In the rows, 128 means zero.
A state moves one step at a time under one of 6 hidden systems, and each row is a state written as 22 numbers. Each run below is a few steps of one system.
k_660, path 1, 10 rows:
[[139  92 130 133 137 130 133 105 133 107 110 133 131 155 109 113 101 140
  117 141 116  98]
 [122 134 113 121 137 124 105 111 145 131 158 117 125 150 114 115 118 105
  142 113 173 109]
 [101 155 130 129 147 172 121 139 139 144 142 106 132 100 142 124 162 100
  123 142 130 135]
 [135 105 128 136 132 145 142 121 145 118 110 136 107 138 147 131 146 136
   82 161  83 111]
 [146 111 104 107 107  74 128 107 150 120 154 146 107 160 130 138 123 118
  125 127 147 105]
 [114 167 130  97  98 127 127 144 130 150 165 124 134 109 134 162 152  95
  151 123 158 143]
 [123 150 171 130 113 158 147 159 115 122 109 140 135 113 140 154 149 144
   93 143  77 149]
 [149 111 149 133 110  74 146 119 126  85 117 166 120 160 122 115  88 157
  113 130 100 114]
 [122 158 131 114  98  95 108 118 117 128 149 147 143 128 112 120  97 112
  194 107 186 120]
 [ 99 182 160 139 132 194 107 154 100 146 110 117 154  98 142 118 151 141
  147 114 132 144]]
k_851, path 2 (10 x 22):
[[129 135 145 108 140 105 119 147 109 134 139 127 146 145 133  91 130 141
  140  85 140 143]
 [130 141 144 143 135 117 109 153 108 136 107 133 146 109 120 113  90 132
  151 113 146 143]
 [117 128 117 154 133 166  92 117 105 137 104 132 144 135 112 116 104 139
  146 120 138 118]
 [101 126  75 145 123 134 104 105 111 128 139 137 139 125 137  98 133 139
  154 115 131 129]
 [129 128  68 154 118 115 122 124 124 136 121 120 119  93 151 144 137 143
  154 128 140 143]
 [139  97  82 150 134 157 131 130 127 143 107 102 123 115 129 168 144 152
  115 130 119 139]
 [116  88  83 128 142 135 156 112 120 132 152 108 132 126 106 143 145 127
  111 127  91 157]
 [127 123 114 121 137 111 164 114 136 138 165 102 111  96  97 158 135  92
  136 144 121 165]
 [123 150 152 123 138 165 140 135 141 148 146 101 109 111 108 173 151  88
  110 151 124 148]
 [ 97 154 165 102 106 163 140 135 119 129 156 142 134 141 115 149 158 100
  102 144  86 142]]
k_607, path 3, 10 rows:
[[142  75 134 102 112 168 186  58 101 127 115 132 115 139 103 154 172 157
  134 163  59 104]
 [141  75 114 114 101 147 130  63  85 158 120 137 131 138  45 168  91 102
  192 147 144 103]
 [118  97 171 111 149 157  88 154  79 179  95 160 176 118  77  84  71  66
  158 142 143 122]
 [ 84 107 129 129 107 183 104 194 135 112  83 176 208 109 147  98  89 107
   83 175 103  95]
 [ 93 127  38 139  49 103 106 176 155  82 134 163 195 122 161 155  80 150
  124 121 159 112]
 [137 167 121 103 111  26 120 206 146 124 164 129 157 106 170 120 106 122
  151  71 202 164]
 [141 183 200  85 165 103 155 197 198 105 155  86 126 126 196 111 185 132
   72 104 154 131]
 [128 173 124 141 131 138 150  82 207  59 185  85  73 199 153 158 181 177
   71 105 117 103]
 [160 176 129 166 134  64 122  19 115 122 177 123   8 178 105 136 141 143
  166  99 129 148]
 [182 145 211 139 192 136 118  63  74 205  80 123  24 107 130  93 181 110
  167 150 107 138]]
k_607, path 4 (10 x 22):
[[117 115 108  84 100  91 169 108  71 136 176 125 161 122  85 139 137 152
  196  74 127 176]
 [126 139 218  53 133 131 174 143 125 147 149 125 150  91  97 125 141  62
  156 161 134 134]
 [ 80 151 143 105 113 231 105 115 163 117 152 125 159 157 118 134 146  92
  107 153 143  68]
 [ 69 150  75 139  76 114  78  91 110 101 180 192 136 182 121  89 104 114
  144 111 122 116]
 [138 159 145  99  86  51 103 144 104 164 128 202 107  98 186  93 141  81
  165 151 142 127]
 [155 116 144  69 122 154 108 165 150 167  95 129 146 134 213 115 207 141
  112 125 163  64]
 [144  67  97  87 115 103 135 106 157  86 149 138 147 225 136 107 139 180
   91  88 127  71]
 [194 113 154 123 109  14 128 106 148 114 130 164  67 174 105 144  65 102
  127 141 156 105]
 [198 152 204 156 174 137  68 160 142 179  56 115  70 141 154 135 116 115
  107 129 183  96]
 [148 106 139 189 176 178 103 132 132  93  55 117 128 180 156  84 122 226
   66  97  84  99]]
k_660, path 5, 10 rows:
[[153 126 141 161 148 116 135 113 176 111  92 125  91  95 135 133  90 101
  118 195 141  92]
 [139 151 100 162 110 128  70  92 126 157 136 144  63 156 126 162 125  95
  127 136 150 119]
 [109 163 110 132 132 115 125 118 108 153 173 126  87 120 156 123 194 120
  123 110  97 183]
 [147  92 137  92 116 106 191 115 100 136 111 142 126  96 144 131 170 147
  135 155  70 140]
 [181  81 151  79  97  91 134 138 103 147 109 150 142 170 107 162 115 142
  137 104 146 106]
 [124 154 166 105 134 104 108 196 116 148 148 124 165 131 116 126 101 102
  134  80 169 161]
 [ 89 142 154 154 136 161 125 178 108 120  96 146 173  80 118 101  86 110
  112 156  93 157]
 [110  93  95 169 118 147 100 105 112  92  98 165 150 166 107  96  74 161
  118 132 101 100]
 [100 137  67 136 137 127 101  93 145 103 168 104 149 154 123  86 117 149
  169  83 184 109]
 [104 157 111 135 161 195 146 120 161 127 131  64 144  71 150 126 172 140
  149 141 152 121]]
k_163, path 6:
[[ 90  98 129  74 130 175 166 142 148 125 133 125 189  82 137 107 159  93
  124 181 113 101]
 [113  95 154  73 123 150 181 121 162 119 158 125 144 118  93 154 135  64
   97 195 102 105]
 [137 128 170  51 124 100 155 149 176 144 188 120 127 140 114 159 148  44
   99 150 156 118]
 [164 115 208  40 141  92 147 187 146 160 141 133 128 153 159 124 178  92
   84 120 131 122]
 [182 106 227  66 113  81 166 145 110 133 118 167 106 185 130 148 155 142
   81 120  76 127]
 [191 135 204  82  91  27 163 105 107 108 147 160  85 187 103 155 115 153
  148  92 125 132]
 [202 152 200 103 140  37 140 114 119 117 107 122  97 158 150  98 125 197
  186  62 179 113]
 [194 129 185 155 164 110 122  78 113 103  54 123  83 174 154  72 130 237
  158  90 132  77]
 [169 117 102 201 138 102 102   8 124  89  93 142  47 191 116  97  96 200
  160 120 123  76]
 [159 116  10 209 155  81  71  41 148 131 120  96  57 148 146 108 108 170
  180  96 199 102]]
k_751, path 7:
[[122 114  99 158 134 131 142  90 110 136 121 129  99  92 111 134 124 112
  142 163  98 151]
 [125 148 131 109 111 139 134 118 111 162 126 130 118  80 148 137 167 102
  166 154 132 134]
 [105 127 131  93 147 154 117 121 120 161 157 127 136 134 148  90 185 101
  127 121 123 125]
 [101  76 107  95 124 136 139 116 115 129 148 152 161 145 106 100 129 102
  113 145  92 121]
 [112 121 130  85  72 131 159 132 131 108 148 147 169 126 104 165 117 111
  143 150 130 112]
 [102 184 158 106  92 139 124 152 151 103 174 136 141 157 132 158 143 115
  104 113 135 128]
 [109 140 120 150 110 125 100 141 138  98 140 163 119 182 147 120 120 138
   67 122  90 126]
 [144 124 106 149  72  96 123 108 120  89 103 173 119 157 139 146  96 177
  133 127 115 101]
 [149 186 168 134 102  97 135 117 119  97 121 132 114 134 141 130 120 186
  176  89 153 125]
 [144 161 197 156 180 124 127 130 129 105 102 115 102 145 147  77 129 170
  109 104 108 135]]
k_163, path 8 (10 x 22):
[[163 123 128 138 110 124 108 125 154 134  83 145  99 133 162 148 126 134
  113 160 145  78]
 [133  98  80 115  94 122 110 114 140 118 137 147 136 180 143 139 136 150
  116 111 141  86]
 [136  69  78 123 148  82 135 130 133 123 136 119 147 144 124 102 106 141
  121 106 133 132]
 [149 107 110 158 170 121 145 147 148 112 119  80 126 130 115 146 111 161
   96 105 123 154]
 [108 160 134 166 155 148 108 130 130 112 156 104 113 162 110 130 126 140
   93  90 114 162]
 [105 168 123 168 144 107 100 132 102 133 142 143  98 116 140  95 124 117
  121 118 103 180]
 [123 170 115 163 108 134 128 133 101 139 106 133 108  77 160 148 150 149
  149 134 109 165]
 [ 97 154 115 129  92 179 126 106  91 135 126 132 151 105 124 141 151 149
  176 122 122 133]
 [102 118 119 120 123 159 132 100 101 142 120 136 161  89 100 103 107  99
  187 160 135 117]
 [126 115 125 126 130 164 133 127 149 140 102 114 148  82 111 148 103  88
  149 183 162  93]]
k_851, path 9 (10 x 22):
[[121 126 144 115 131  98 185 136 149  94 137 119 153  77 107 125  96 112
  142 164 117 142]
 [131 136 162 132 148 168 135 112 166 121 109 111 116 111 112 140 116  91
  117 184 137  92]
 [107 136 144 116 129 144 115 105 151 117 146 156 106 161 152  98 160 103
   89 160  96  98]
 [148 143 153  98  93  61 145 121 135 116 139 172  96 139 162 127 143 123
  129 145 119 115]
 [182 124 179  92 126 108 133 157 147 135 100 122 123 146 146 150 130 143
  124 113 168  95]
 [136 110 167 112 154 124 110 173 135 120 115 135 159 169 134  85 107 138
   84  99 127 116]
 [129 128 147 141 134  76 111 126 116 103 127 164 133 154 103  81  60 124
  140 117 131 127]
 [149 151 135 155 144 118  82 105 130 134 115 124 103 150 120 107  93 135
  166 105 187 101]
 [125 149 105 170 151 142  67 138 114 140 112 125 119 150 170  88 142 163
  121  83 145 132]
 [132 121  90 174 118 104 111 125  74 131 101 149 122 125 141 110 116 182
  144  92 100 164]]
k_527, path 10 (10 x 22):
[[101 128 105 122 119 108 114 101 114 103 187 144 130 199 111 101 132 146
  116  78 106 143]
 [138 136 189  85  90 115 146 123 121 118 156 166 110 179 105 162 136 107
   95 132  93 122]
 [151 138 169  90  96 152  92 152 126 143 110 150 139 184 162 138 156 150
  114  98 156  78]
 [125 146 153 132 102  89  96 146 108  94 121 176 155 176 139  81  80 161
  137  86 137 115]
 [152 155 206 122  88  96 149 143 127  87  88 181 129 121 131 133  81 135
  133 162 113 103]
 [165 148 162 130 109 134 122 133 153 113  61 131 132 104 171 126 115 165
  166 148 181  60]
 [142 142 123 169 157  83 127 110 154  79  98 116 129 103 136  71  65 163
  177 127 172 106]
 [161 122 156 172 170 102 170  95 163  96  90 105  87  84 102 123  73 125
  140 188 124 119]
 [179  90  97 165 176 147 131  93 161 153  77  68  83  94 125 154 121 133
  139 163 164  97]
 [161  67  52 173 198  91 117 107 132 160 121  75  97 113 100 116  97 123
  138 110 160 157]]
k_751, path 11:
[[145 109 133 104 146 118 169  78 152  97 147  95 124 151 107 120 136 162
  148 114 138 104]
 [134 144 178 129 149  95 169 116 130 110 148 117 104 118  90 130 107 109
  124 142 105 160]
 [159 133 176 126 130 130 130 146 135 151 101 141  89 124 142 162 141 103
   91 166 110 121]
 [153 115 128 121 124 135  83 105 117 170 125 142  93 172 119 142 135 100
  127 123 151 101]
 [129 114 130 120 122 102  96 145  84 160 127 156 148 141  97 112  95 111
  153  99 140 148]
 [128 120 150 115 124 158 119 186 112 138  94 121 183 117 130 135 114 146
  127 109 142 127]
 [109 127 109 151 147 191 108 129 153 110 123  92 157 147 111 136 112 146
  113 113 152 106]
 [ 95 142  85 181 134 128 118 122 144  95 137 121 135 101 109 119  75 116
  132 144 133 143]
 [124 157  98 151 117 107 133 153 154 115 113 121 125  67 180 132 130 133
  135 152 146 133]
 [132 131  88 127 155 113 130 116 162 128 142  97 102 120 181 104 180 146
  126 117 148 120]]
k_527, path 12, 10 rows:
[[151  69 128 160 185 162 140  98 150 116  74 105 115 130 109 105 104 142
   99 169 103  90]
 [153  62  48 158 124 125 107  96 137 142 107 117 114 135  88 170  76 115
  137 151 161 102]
 [171  83  98 117 164  50 124 168 144 177 139 103 113 104 120 145 104  69
  118 127 171 162]
 [142  76 126 141 194 143 139 208 126 162  90  88 154  97 139 122 133 131
   60 122  92 179]
 [ 97  96  56 174 104 192 123 159  78 143 101 117 177  95  97 188 106 155
  121 121  91 177]
 [ 99 159  86 112  79 117 134 154  88 178 173 123 148  58 111 190 140  80
  189 121 156 196]
 [ 85 180 157  90 170 149 141 175 117 169 168  98 151  61 172  77 212  94
  135 114 116 190]
 [ 32 155 105 154 139 234 135  96 100 100 152 129 160 116 138  76 185 156
  113 132  39 149]
 [ 57 164  68 110  41 169 131  34 121 109 217 164 112 149 101 171 167  90
  165 160 104 114]
 [115 175 146  38 117  86 125 100 180 141 242 132  89 178 172 106 225  60
  122 115 166  99]]

Which system made each of these runs?
path 13:
[[118 119 132  99 138 102 118 157 133 124 166 136 154 171 123 101 126 118
   98  89 132 136]
 [118 134 167 123 108 146 126 163 124 109 122 155 147 159 117 148 111 127
   79 131  91 128]]
	k_527
path 14:
[[ 97 131  41 148 141 135  85 142 126 185 163 107 120  93 142 134 153  74
  130 123 157 169]
 [111 136  70 168  86 149 107 157  98 160 131 138 116 112 124 216 136 114
  100 134  98 181]]
	k_851
path 15:
[[184 120 185 153 165 110 107 194 125 166  74 124  97 127 120 160  91 106
   73 132 128 154]
 [128 114 107 169 140  66  94 145  96 147 131 172 104 125  99 103  62  75
  113 139 105 177]]
	k_660
path 16:
[[143 120 117  97 169  80 163 141 196 121 179  77 108 127 155 122 165 104
   91 120 148 134]
 [141 132 115 136 165 119 126 107 175 134 184  86  64 175 123 159 163 102
   65 120 126 141]]
	k_607
path 17, 2 rows:
[[122 116 115 118 115 103 108 145 116 127 134 142 169 128 106 112  77 112
  161 112 166 122]
 [127 141 172 123 139 112 137 171 141 128 114 141 141  90 129 112  97  83
  118 163 126 135]]
	k_527
path 18, 2 rows:
[[119 119 144  87  99  97 174 170 109 129 118 156 168  66 153 126 143 120
  140 156  96 151]
 [ 95 138 127 103 118 185 152 148 140 109 113 108 198  79 152 121 153 151
  154 142 139 109]]
	k_527
path 19, 2 rows:
[[147 147 196 164 184 142 154 101 130  88  88  88 126 117  87  96  77 176
  159 117 135 122]
 [156 129 151 185 151 160 113  66 115 138  78 116  78 111  76 141  74 120
  170 167 144 105]]
	k_527
path 20:
[[150 116 109 104  72  98 166 113 132 124 144 125 128 109  92 211 110 117
  168 143 157 126]
 [127 150 181 102 159 153 100 155 116 171 142  99 154 134  90 120 113  89
  154  90 186 141]]
	k_607
path 21:
[[127 184 143 157 110 144 115 132 137 113 133 123  97 142 138 167 137 148
  113 115 130 134]
 [102 153 115 128 116 118 101 117 102 130 146 155 130 135 149  83 144 132
  150 108 123 137]]
	k_163
path 22:
[[135 136 147 132 164 186 103  81 165 126 119  87 128 148  97 113 110 121
  164 128 197  63]
 [106 139 140 153 180  91 112 142 142 122 146 130 135  96  95  65  53  61
  140 147 150 153]]
	k_751
path 23:
[[ 87 113 125 130 107 131 144 132 145  85 137 165 161 119  92 119  67  84
  102 190  93 113]
 [130 140 105 117  91 146 115 158 189 130 125 129 133 108 164 181 133  86
  107 179 176  81]]
	k_527
path 24, 2 rows:
[[126 102 137  90 116 141 148 146 149  84 150 107 194 184  97 142 110 172
  119  76 153 101]
 [100 156 127 144 161  93 144 152 176  65 159 101 163 114 119  81  71 131
  126 112 155 142]]
	k_851
path 25 (2 x 22):
[[ 91 151  93 137 104 107 107 108 128 118 183 164 107 154 128 117 131  94
  115 132 109 143]
 [130 128  91 123 129  83 141 154 126 151 139 122 128  72 165 121 155 118
  144 128 131 164]]
	k_163
path 26, 2 rows:
[[121 103 100 138 115 103  72 162  88 163 119 183 130 157 145 104 117 108
   95 114 103 149]
 [141  88  95 109  84 138 119 147  97 137  92 145 178 138 136 152 124 178
  153 101 145 104]]
	k_751
path 27:
[[102 144 138 122 124 117 135 142 116 108 127 149 161 112 154  74 132 144
  140 122 110 140]
 [102 147 141 124 101 150 159 108 133  91 128 141 148 109 124 124 122 134
  142 163 105 109]]
	k_527
path 28:
[[143 144 128 114 141 111 123 107 164 131 143 114  98 126 154 117 151 108
  144 139 169  99]
 [139 155 139 124 120 143 115 135 139 159 120 129  96 108 166 149 171 102
  116 155 135 120]]
	k_660
path 29 (2 x 22):
[[144 126  97 127 160  96 145 147 157 114 127  84 142 110 180 100 154 180
  137  89 163 132]
 [150 104 125 184 174 116 136 163 124 124  72 110 123  96 133 120  93 156
   92 134  98 161]]
	k_851
path 30:
[[117 156 156 150 144 153 157  99 114 121  97 119 119  63 134  99 138 141
  174 167 104 133]
 [129 110 137 118 136 173 140  94 111 151  83 135 122  87 152 100 170 126
  154 179 102  96]]
	k_851
path 31, 2 rows:
[[ 79 208 121 159  77 125 126 151 118  83 155 153 151 104 145 140 115 147
  142 114 113 167]
 [103 175 126 157 116 151 118 137 148  86 110 146 124 132 210  97 173 187
   96 127  93 111]]
	k_751
